The same turns and mirrors carry the whole set onto itself, and each row onto the other rows of its family. Which rows share a family with each named row? Give them in list order.
These 32 rows form 4 families of 8 rows each.
q989: [-2.52  0.24 -2.68  2.83 -0.06  0.09 -4.01 -1.92  0.46  2.11 -0.96 -0.85
  0.02  0.62  1.17]
q731: [-1.62 -0.32 -0.23 -4.33  1.22 -0.78  4.89 -0.60  1.26  0.30  0.23 -2.74
  2.58  0.77  1.23]
q449: [-0.64 -0.58  0.66 -4.41  1.46 -2.58  4.44  0.35  1.29  1.15  2.19 -1.35
  0.81  0.54 -0.18]
q901: [-2.04  1.69 -0.66  2.13 -3.39 -0.66 -2.81  0.61 -0.52  1.34 -0.32 -1.11
 -0.90 -1.96 -1.97]
q255: [-2.68 -0.80 -0.83  2.77 -0.69 -0.29 -3.47  0.68  1.32  3.00 -0.73 -1.20
 -1.93 -2.27  0.86]
q742: [-2.17 -0.06  1.05 -3.38  1.81 -0.57  3.44 -1.04  0.04 -0.87  0.81 -3.59
  3.51  0.25 -0.26]
q391: [-0.07 -2.30  1.90 -2.97  1.64 -1.50  4.32 -0.79  2.36  0.56  1.78  0.95
 -0.12  0.10  1.14]
q368: [-2.09  2.41 -2.71  2.16 -2.04  0.02 -3.20 -2.22 -0.67  0.74 -0.13 -1.37
  0.66 -1.32 -1.09]
q360: [-1.69 -0.23 -1.72  1.64 -2.88 -1.94 -1.55  0.10 -0.20  2.30  0.13 -1.49
 -1.56 -3.13 -2.84]
q196: [-1.17  0.23  0.24 -4.11  1.58 -2.08  4.23  0.66  1.24  2.57  2.06 -0.86
  0.65  1.68 -0.06]
q10: [-1.13 -2.13  1.10 -2.79  1.39  0.33  4.75 -1.78  2.17 -0.32 -0.28 -0.44
  1.89  0.31  2.81]
q435: [-1.59  3.07 -4.39  0.87 -3.07 -0.08 -1.50 -1.73 -0.28  1.92 -0.55 -1.55
  0.04 -0.66 -0.67]
q737: [-1.33  1.48 -1.86  2.85 -0.97  1.29 -3.32 -1.72  1.83  1.79 -1.15 -1.38
  0.49  1.14  2.47]
q866: [-1.70  0.99 -2.77  2.93 -0.13  0.06 -4.23 -1.57  1.52  0.99 -1.32 -0.91
 -0.49 -0.99  1.11]
q45: [-1.57  1.98 -2.07  2.02  0.20  0.23 -4.15 -1.72  1.85  0.81 -1.82 -0.83
 -1.72  0.20  1.04]
q203: [-2.10 -0.28  0.28 -3.31  1.60  0.22  4.57 -0.11  1.27  1.38  0.69 -3.30
  3.21  0.47  1.90]
q392: [-0.72  1.10  2.44 -3.77  0.96 -1.57  3.29  2.02  0.96  0.55  2.09 -0.78
  0.37  1.54 -0.18]
q334: [ 0.76 -1.51  1.84 -2.80  1.31 -1.39  3.82 -0.58  2.88 -1.05  0.64  1.59
 -0.03  0.68  0.91]
q681: [-1.40  0.99 -0.50  2.15 -3.23 -0.37 -2.35  0.37 -0.51 -0.21 -0.48 -2.04
 -0.62 -2.91 -2.50]
q648: [-2.07  0.69  0.71 -4.24  1.89 -1.08  4.42 -1.13  1.50  0.05 -0.22 -3.50
  2.10 -0.52  0.46]
q628: [-0.99 -3.32  0.57 -1.82  1.30  0.67  4.85 -1.38  1.90 -0.03  0.18 -0.41
  2.39 -0.84  2.24]
q466: [-1.78  0.22 -0.83  2.80 -1.37 -0.66 -3.87  1.34  1.68  1.53 -1.51 -0.42
 -1.95 -1.65  0.00]
q873: [-0.71  0.32  2.12 -4.07  1.85 -2.99  3.63  0.02  1.52  0.46  1.14 -0.98
  0.41  1.47 -1.06]
q794: [-1.18  2.31 -3.32  1.39 -1.99 -0.10 -2.73 -2.85 -0.60 -0.37 -1.01 -0.86
 -0.32 -0.89 -1.63]
q589: [-1.62 -2.36 -0.86 -2.84  2.75  0.15  3.92 -2.71  1.79 -1.42 -0.93 -0.42
  1.61 -1.52  1.75]
q227: [-0.18 -1.06  0.61 -3.35  1.74 -0.94  3.66  0.34  2.89 -0.01  0.40  2.41
 -1.55 -0.19  1.80]
q869: [-1.45 -1.92  0.87  3.78 -0.82 -0.71 -3.48  0.12  1.88  1.98 -0.58 -1.41
 -1.13 -1.30  0.21]
q854: [-1.80  0.47 -1.70  2.03 -3.66 -0.39 -2.09  1.38 -0.46  2.03  0.82 -1.16
 -1.04 -3.05 -0.94]
q477: [-1.61  1.46 -3.68  1.90 -2.99  0.20 -2.58 -1.40 -1.19  1.26  0.41 -0.91
  0.95 -0.06 -0.73]
q330: [-0.46 -0.90  0.47 -3.02  1.28  0.54  4.65 -1.79  2.79 -1.56 -0.60 -0.93
  1.84 -1.34  2.54]
q639: [ 0.00 -2.68  0.43 -2.60  1.21 -1.51  4.54 -0.68  1.79  1.16  1.63  2.08
 -0.03  0.34  0.42]
q357: [-1.56  0.80  0.73  2.50 -0.93 -0.07 -3.80  1.41  1.91  1.11 -1.34 -2.06
 -2.11 -1.80  0.14]

Same family as q255: q989, q334, q648, q873, q854, q477, q330
Same family as q368: q731, q449, q901, q391, q10, q866, q466
Same family as q589: q742, q360, q435, q737, q392, q227, q869

The same turns and mirrors carry the whole set onto itself, and each row onto the other rows of its family. Which rows share a family with each named row? Give them in list order.
These 15 rows form 3 families of 5 rows each.
q962: [ 0.88  1.05 -1.66  0.87  0.95 -4.46  1.16  2.33  1.04  1.58 -0.65]
q388: [-2.19 -0.72 -2.93  0.12 -1.33  3.81  1.24 -1.77 -0.54  1.24 -1.21]
q319: [ 2.49 -2.48 -0.65  2.11  1.88  0.96  1.72  0.82  2.46  0.75  1.56]
q777: [-0.23 -0.57  2.41 -1.86  2.76  1.18 -2.63  1.62  0.14 -1.62  1.87]
q408: [ 1.43 -2.29  0.80 -0.41  2.98  2.66  1.16  0.98 -0.86 -1.10  2.27]
q192: [ 1.29 -0.92  1.17  0.95  2.18 -0.71 -2.13  1.76  3.86  0.04  1.60]
q364: [-0.62  0.01 -1.52  1.98 -0.46 -0.50 -1.79 -0.04  4.75  1.92 -0.67]
q495: [-1.15  1.56  0.18 -2.70  1.70 -1.95  0.31  1.97 -3.60 -0.66 -0.15]
q569: [ 1.26  0.71  0.22 -1.07  2.53 -3.56  0.67  3.09 -1.27 -0.06  0.74]
q645: [-3.45  0.99 -1.76 -0.34 -1.75  1.67 -2.41 -1.43  1.82  1.59 -1.83]
q810: [ 0.20 -1.52 -2.98  2.44 -0.66  1.78  1.79 -0.84  2.42  2.17 -0.73]
q447: [-2.67  2.49 -2.01 -2.18 -0.57 -1.66  0.47  0.65 -2.79  0.98 -2.00]
q254: [-1.32  1.97 -3.21  0.06 -0.92 -3.23  0.93  0.73  0.13  2.13 -2.12]
q787: [-1.48 -1.06 -0.41 -1.60  0.93  4.46  0.84 -0.49 -2.60 -0.69  0.64]
q274: [-3.35  0.75  0.59 -2.64  0.32  2.71 -2.96 -0.26 -0.96 -0.67 -0.24]

Same family as q495: q962, q569, q447, q254
Same family as q777: q192, q364, q645, q274

